Small tables with named rows and columns. After each table, cells are looked up by row and column.

Zedatep =
|  | Tekab | Puvoka | Guf | Pek | Zaga | Rubilam | Gusubop | Mag | Vafivi | Ful |
|---|---|---|---|---|---|---|---|---|---|---|
| Vob | 0.47 | 0.56 | 0.59 | 0.71 | 0.53 | 0.48 | 0.54 | 0.40 | 0.97 | 0.62 |
| Mep | 0.48 | 0.56 | 0.59 | 0.71 | 0.53 | 0.48 | 0.54 | 0.39 | 0.97 | 0.62 |
| Veme | 0.47 | 0.56 | 0.59 | 0.71 | 0.59 | 0.48 | 0.65 | 0.39 | 0.97 | 0.62 |
| Zekinup | 0.47 | 0.56 | 0.59 | 0.67 | 0.53 | 0.48 | 0.23 | 0.39 | 0.80 | 0.62 |
| Zivuvo | 0.47 | 0.56 | 0.59 | 0.71 | 0.53 | 0.48 | 0.57 | 0.39 | 0.97 | 0.61 |
| Nid | 0.55 | 0.56 | 0.50 | 0.72 | 0.53 | 0.48 | 0.49 | 0.28 | 0.97 | 0.62 |

What is the Ful of Nid in Zedatep?
0.62
What is the Zaga of Zekinup in Zedatep?
0.53
What is the Vafivi of Zivuvo in Zedatep?
0.97
What is the Gusubop of Veme in Zedatep?
0.65
What is the Zaga of Nid in Zedatep?
0.53
What is the Pek of Nid in Zedatep?
0.72
What is the Pek of Vob in Zedatep?
0.71
What is the Guf of Mep in Zedatep?
0.59
What is the Tekab of Zivuvo in Zedatep?
0.47
What is the Puvoka of Veme in Zedatep?
0.56
What is the Pek of Zivuvo in Zedatep?
0.71
What is the Gusubop of Nid in Zedatep?
0.49
What is the Tekab of Zekinup in Zedatep?
0.47
What is the Mag of Vob in Zedatep?
0.40
What is the Vafivi of Veme in Zedatep?
0.97
What is the Mag of Zivuvo in Zedatep?
0.39
What is the Rubilam of Zivuvo in Zedatep?
0.48
What is the Guf of Zekinup in Zedatep?
0.59
What is the Rubilam of Vob in Zedatep?
0.48
What is the Rubilam of Veme in Zedatep?
0.48
Row with the largest Mag: Vob

Lavarub =
	Nefa	Peli	Tos	Rubi	Gev	Reretun	Mup	Pusubil
Zalem	5769	4236	1975	5849	7520	1226	4075	6241
Guv	4811	4001	3391	5889	5776	2359	5304	5800
Nov	5584	1529	4263	4924	3439	2757	4107	2300

What is the Pusubil of Guv in Lavarub? 5800
What is the Reretun of Nov in Lavarub? 2757
What is the Pusubil of Zalem in Lavarub? 6241
What is the Peli of Nov in Lavarub? 1529
What is the Nefa of Zalem in Lavarub? 5769
What is the Rubi of Zalem in Lavarub? 5849
What is the Mup of Guv in Lavarub? 5304
What is the Nefa of Guv in Lavarub? 4811
What is the Gev of Guv in Lavarub? 5776
What is the Tos of Zalem in Lavarub? 1975
What is the Reretun of Guv in Lavarub? 2359
Which row has the largest Rubi? Guv

Vud:
|  | Tur | Siramu | Tekab | Vobiv | Bidif | Mis | Fuli | Met |
|---|---|---|---|---|---|---|---|---|
| Rafafig | 3317 | 3307 | 4284 | 4414 | 1641 | 4114 | 6152 | 8725 |
| Metama | 6070 | 5868 | 4228 | 6095 | 4642 | 1911 | 4442 | 9447 |
| Tetesav | 6266 | 6695 | 9487 | 2510 | 5978 | 6068 | 4837 | 5055 |
| Vod | 3408 | 5052 | 7347 | 1834 | 3607 | 5447 | 5150 | 7265 |

Metama, Tekab -> 4228
Vod, Vobiv -> 1834
Metama, Siramu -> 5868
Rafafig, Bidif -> 1641
Vod, Bidif -> 3607
Vod, Met -> 7265
Vod, Mis -> 5447
Metama, Met -> 9447
Vod, Siramu -> 5052
Tetesav, Vobiv -> 2510
Tetesav, Tekab -> 9487
Rafafig, Siramu -> 3307
Rafafig, Vobiv -> 4414
Tetesav, Tur -> 6266
Metama, Bidif -> 4642
Row with the largest Tekab: Tetesav

Bubu
columns: Kug, Vukulo, Rinogu, Bip, Lidun
Lak: [772, 561, 274, 484, 448]
Rufekun: [551, 303, 441, 560, 751]
Sezi: [567, 369, 248, 441, 654]
Modono: [582, 460, 208, 390, 518]
Zatofub: [660, 459, 197, 633, 480]

Kug of Modono is 582
Bip of Zatofub is 633
Vukulo of Lak is 561
Rinogu of Lak is 274
Bip of Sezi is 441
Lidun of Sezi is 654
Rinogu of Modono is 208
Vukulo of Rufekun is 303
Lidun of Lak is 448
Vukulo of Sezi is 369
Vukulo of Modono is 460
Lidun of Modono is 518
Kug of Lak is 772
Rinogu of Zatofub is 197
Rinogu of Sezi is 248
Bip of Lak is 484
Rinogu of Rufekun is 441
Lidun of Zatofub is 480

Table Sib
|  | Lomakag | Nasapi | Gef | Kizu | Tur | Vup | Lugige |
|---|---|---|---|---|---|---|---|
| Burenaz | 108 | 204 | 118 | 94 | 113 | 133 | 142 |
| Givir | 135 | 212 | 153 | 100 | 175 | 180 | 83 |
| Dateb | 183 | 119 | 158 | 165 | 195 | 186 | 88 |
| Vebi | 146 | 127 | 214 | 123 | 147 | 178 | 216 |
| Vas | 139 | 110 | 182 | 142 | 113 | 134 | 240 |
| Nugedo | 106 | 216 | 158 | 80 | 136 | 167 | 132 |
| Paz | 180 | 136 | 133 | 161 | 175 | 175 | 63 |
| Num | 114 | 214 | 171 | 84 | 168 | 184 | 126 |

What is the Vup of Vebi in Sib? 178
What is the Lomakag of Nugedo in Sib? 106
What is the Lomakag of Burenaz in Sib? 108
What is the Tur of Num in Sib? 168
What is the Vup of Nugedo in Sib? 167
What is the Lugige of Vebi in Sib? 216
What is the Nasapi of Givir in Sib? 212
What is the Tur of Givir in Sib? 175
What is the Kizu of Num in Sib? 84
What is the Gef of Nugedo in Sib? 158

Kotoge:
|  | Metor | Vaziki | Fil | Kez | Kom | Nuzuka | Giv |
|---|---|---|---|---|---|---|---|
| Lisug | 64923 | 31825 | 24801 | 13916 | 58663 | 44130 | 20647 |
| Des | 33972 | 41558 | 42515 | 50002 | 41761 | 37057 | 39237 |
| Dalikuf | 33972 | 43620 | 42515 | 39528 | 39209 | 47875 | 39237 |
| Rosuva | 33972 | 38036 | 41439 | 39528 | 39209 | 37057 | 39237 |
| Batus | 33972 | 48871 | 42515 | 39528 | 42835 | 37057 | 39237 |
| Zaba | 42654 | 43620 | 37425 | 43956 | 38123 | 37057 | 40114 |
| Veve | 33972 | 43620 | 31130 | 39528 | 32226 | 37231 | 69123 |
| Gon | 33972 | 43620 | 42515 | 45005 | 40611 | 41249 | 39237 |
| Zik | 65157 | 42845 | 55684 | 79499 | 51781 | 17329 | 37586 |
| Fad | 33972 | 43620 | 42515 | 38997 | 36361 | 37057 | 56149 |
| Gilagal | 31930 | 43620 | 44145 | 39528 | 35446 | 37057 | 39266 |
| Bogatul | 41742 | 38731 | 45967 | 39528 | 30407 | 37057 | 39237 |
| Doboku | 33972 | 43620 | 42515 | 39528 | 37617 | 37262 | 39040 |
| Pip | 46435 | 43620 | 43448 | 39528 | 39209 | 37057 | 42739 |

What is the Fil of Dalikuf in Kotoge?
42515
What is the Metor of Gilagal in Kotoge?
31930
What is the Kez of Gilagal in Kotoge?
39528
What is the Nuzuka of Doboku in Kotoge?
37262
What is the Vaziki of Dalikuf in Kotoge?
43620
What is the Giv of Pip in Kotoge?
42739
What is the Giv of Dalikuf in Kotoge?
39237
What is the Giv of Rosuva in Kotoge?
39237
What is the Fil of Veve in Kotoge?
31130
What is the Metor of Des in Kotoge?
33972
What is the Fil of Batus in Kotoge?
42515
What is the Metor of Rosuva in Kotoge?
33972
What is the Fil of Gon in Kotoge?
42515
What is the Vaziki of Gilagal in Kotoge?
43620
What is the Fil of Fad in Kotoge?
42515
What is the Vaziki of Veve in Kotoge?
43620
What is the Nuzuka of Dalikuf in Kotoge?
47875
What is the Kez of Pip in Kotoge?
39528

Gek =
cols = Sot, Demip, Rese, Fodi, Zap, Lir, Fon, Gil, Reradus, Luni
Paf: [115, 161, 144, 205, 191, 167, 178, 129, 193, 173]
Siz: [88, 141, 195, 164, 169, 133, 184, 109, 147, 153]
Zedibo: [168, 136, 152, 120, 140, 193, 62, 199, 147, 154]
Nuv: [94, 159, 163, 199, 184, 134, 204, 109, 172, 158]
Lil: [156, 135, 183, 121, 141, 196, 62, 196, 151, 156]

Fon of Zedibo = 62
Fodi of Lil = 121
Zap of Siz = 169
Sot of Paf = 115
Lir of Paf = 167
Lir of Zedibo = 193
Zap of Nuv = 184
Fon of Siz = 184
Rese of Zedibo = 152
Rese of Nuv = 163
Reradus of Lil = 151
Sot of Lil = 156

Moza
|  | Raziki | Zuz | Nizudi |
|---|---|---|---|
| Ker | 6005 | 959 | 7686 |
| Rerapap | 6683 | 6787 | 6203 |
| Serekil | 5315 | 8220 | 2427 |
| Nar | 5266 | 5555 | 9729 |

What is the Zuz of Ker in Moza?
959
What is the Zuz of Rerapap in Moza?
6787
What is the Zuz of Serekil in Moza?
8220
What is the Raziki of Nar in Moza?
5266
What is the Raziki of Serekil in Moza?
5315
What is the Nizudi of Serekil in Moza?
2427
What is the Nizudi of Ker in Moza?
7686
What is the Raziki of Rerapap in Moza?
6683
What is the Raziki of Ker in Moza?
6005
What is the Nizudi of Nar in Moza?
9729
What is the Zuz of Nar in Moza?
5555
What is the Nizudi of Rerapap in Moza?
6203

Table Nis
        Bimovi  Fubab    Gom    Kog  Vedavo    Kiz    Kes   Zifi   Lele
Tubi     52605  77584  35851  50283   68960  10753  27862  36821  78902
Sog      59833  63860  62320  63965   52605  65050  51477   9258  55257
Raz      42003  29699  54760  57121   74405  71096  95583   3794  67275
Noluba   20217  54284  29757  38293   80213  55821  34923  47532  44233

What is the Kiz of Raz in Nis?
71096
What is the Kiz of Tubi in Nis?
10753
What is the Lele of Raz in Nis?
67275
What is the Lele of Tubi in Nis?
78902
What is the Zifi of Tubi in Nis?
36821
What is the Fubab of Tubi in Nis?
77584
What is the Kes of Tubi in Nis?
27862
What is the Zifi of Noluba in Nis?
47532
What is the Kiz of Sog in Nis?
65050
What is the Gom of Raz in Nis?
54760
What is the Fubab of Sog in Nis?
63860
What is the Vedavo of Raz in Nis?
74405
What is the Kes of Noluba in Nis?
34923
What is the Fubab of Raz in Nis?
29699
What is the Bimovi of Noluba in Nis?
20217
What is the Vedavo of Sog in Nis?
52605
What is the Lele of Noluba in Nis?
44233
What is the Kes of Raz in Nis?
95583
What is the Kog of Noluba in Nis?
38293
What is the Vedavo of Tubi in Nis?
68960

